rotation steps, each row followed by its count of steps
The counts run from 0 to 689.
[167  78 150 154 148 145 135 119 164 164 198 122 139 147 154 151 135 162
 136 141 131  95 157 173 131 126 105 113 101 101 124 120 162  96 142 108
 143 141 120 109  92] -> 521
[116 139 146 139 187 150 145 135 121 131 137 155 101 121 178  72  84 113
 133 131 113 101 119 161  92 127 152 104 137 162 131 161 132 162 105 103
 159 151 110 171  92] -> 567
[129 110 168 169 203 129 164 126 161 129 142 131 152 109 135  84 145 117
 169 159 111 136 107 100 125 183 112 141  99  94 137 164 119 137 138 116
 114 140  99 122 111] -> 33
[124 131 152 147 200 146 137 137 131 132 144 166 118 123 175  76  94 134
 127 128 119 108 129 170  89 137 145 112 136 152 129 147 142 150 111 101
 159 162 103 174  87] -> 566
[154  95 140 124 138 130 104 111 114 144  91 163 141 142 133 156 134 126
 178  78 132 159  99 139 124 157  96 169 152 143 132  88 188 148  88 146
 115 154 101 152 148] -> 292
[117 147 108 136 103 138 149 105  91 106  69 116 120 131 110 114 133  70
 159 124 124 142  82  69 132 137 110 149 131 135 141 139 107 149  88 147
 113  76 144 113 141] -> 187
[143 168 150 159 144 138 123 134 159 154 133 142 165 121 136  63 125 103
 172 133 158 127 149  75 123 185 130 188  83 132 114 111 128 136 128 126
 136 127 108 129 129] -> 662
[157 108 106 152  96 107  72  90 115 138 137 119  97 147 156 144 116 139
 100  87 148 111 135 136  92  90  80 110 128 118 133  78 155 109  96 109
 151  99 148 133  96] -> 370
[139 126 105 105  64 153 145 118 138 112 122 124 176 132  69 188 147 150
 145 148 141 141 145 131 151 117 121 159 117 125 134 111 148  88 149 159
 117  97 157  86 154] -> 395
[161 136 115 125  84  65  42 117 132 171 131 117 111 128 135 142 134 119
 117 105 180 120 152  93 129 123  93 139 108 102 124 102 111 110 150 120
 134 124 144 137 130] -> 657
[153  91 109 127  98  87  86  90  97 156 125  84  70 151 148 158 133  96
 126 100 147  92 113 112 134 102  76  94 123 107 137 128 115 120 115 113
 131  98 144 118 116] -> 574
[177  73 141 145 138 132  89 101 112 176 132 133 109 153 172 159 142  97
 171  91 134 128  97 151 140 149  78 126 138 111 133 119 154 149  94 132
 129 146 109 143 128] -> 332
[136 141 152 163 164 157 173 125 137 155 131 127 143 127 130  74 129  75
 189 153 145 105 113  99 141 189 120 148  93 117 134 172 106 148 122 141
 131 123  97 115 122] -> 622
[151  68 131 162 129 150 167 102 153 128 164 123 165 144 108 163 142 177
 144 142 130 112 133 153 119 118  89 128 112  87 141 100 181  87 124 130
 129 112 127  89 102] -> 479
[ 97 121 108  72 117 140 179 128 123 118 117 149 145 132  67 147  91 172
 134 128 154  88 146 165 123  97 145 127 135 162 140 109 175  99 146 138
 138 146 103 117 132] -> 53
[130  88 151  95 176 100 128 134 150 138 135 174 143 114 111 153 114 181
 134 114 135 126 132 179 113 140 123 119 148 120 141 123 170 117 160 127
 131 197  89 159 126] -> 645
[165  92 156 180 159 138 141 121 171 146 190 131 156 125 135 136 152 152
 150 162 129 123 138 145 127 159  95 119  96  65 130 146 131 103 151 121
 134 132 122 104 101] -> 276
[101 161 132 103 155 158 149 156 123  99 119 178 139 103 133 106  92 139
 118 143 106 142 134 177  88 117 188 123 161 177 133 150 139 147 124 127
 152 158 130 174 118] -> 404
[ 80 123 126  97 142 134 218 122 133 102 105 107 150 127  72 108 126 121
 158 162 115 102 119  79 146 132 139 150 106 143 136 145 131 109 140 123
 102 105 121  87 132] -> 584
[105 130 134 128 141 154 205 127 137 125 146  93 129 125 101 104 126  93
 159 183 116  80 127 103 152 135 137 116  94 119 129 181  95 117 151 124
 124  99 123  86 114] -> 625
[134 187  95 127  63 151 140 140 118 109  94 147 162 118  77 154 127 107
 137 148 166 161 124 122 128 137 142 146 134 117 135 155  99 126 142 188
 137  93 161 111 154] -> 352
[134 161 120  97 106 192 160 147 125 143 136 163 155 135 106 139  92 124
 152 142 165 103 149 191 133 128 171 134 133 164 126 149 142 126 146 172
 163 151 116 131 138] -> 10
[107 175 109  88 104 103  99 137  99 114  61 146 119 113 119 109 117  80
 138 101 131 163 112  83 120 134 148 166 144 174 130 117 116 162 109 134
 116 118 139 159 153] -> 104
[123 145  96 118  82 142 115 117 108 115 142 114  92 138 155 132  92 126
  83 120 125  93 150 149  94  60 137  99 130 168 125 109 135 116 109 102
 159  84 167 130  95] -> 367
[133 128  94 129  80 128 100 106 108 124 141 111  92 144 151 135 103 139
  82 109 133  94 147 145  91  67 120 100 130 149 133 100 145 107 101 105
 160  89 169 128  92] -> 368
[ 99 172 104  97 119 150 137 147 104 101 111 158 107 112 128 120  81 123
  95 132 123 122 136 180  91  85 176  95 161 176 137 158 118 136 126 135
 164 132 151 161 114] -> 406
[148 156 107 171  75 199 148 115 118 119 133 110 149 144 141 126 138  87
 151 144 120 138 122 110 131 131 130 157 105 142 115 126 126 128  92 145
 141  57 170  92 120] -> 474
[113 145 115 137 122 128 135 107  92 105  67 119 116 128 128 105 132  63
 158 116 107 153  74  61 126 147 111 151 131 145 137 141 112 166  80 130
 112  87 141 127 136] -> 186
[150  72 114 103  93 163 164 102 121 153 148 110 132 163 103 190 128 142
 163 125 136  81 133 178 157 103 110 122 124 132 138 115 171  98 130 142
 131 124 123  91 132] -> 682
[131 197  98 170  90 150 127 120 114 119  98 131 135 121 125  84 111  79
 131 137 159 140 120  80 108 143 124 143 114 123 130 147  86 141 106 153
 150  70 156 116 122] -> 269
[120 105 130 166 149 105 146 111 147  93 157 109 125 107 129 126 139 163
  85 166  99 134 124 122  88 106 106  86 117  78 140 152 108  96 139  89
 132  92 160 112  78] -> 670
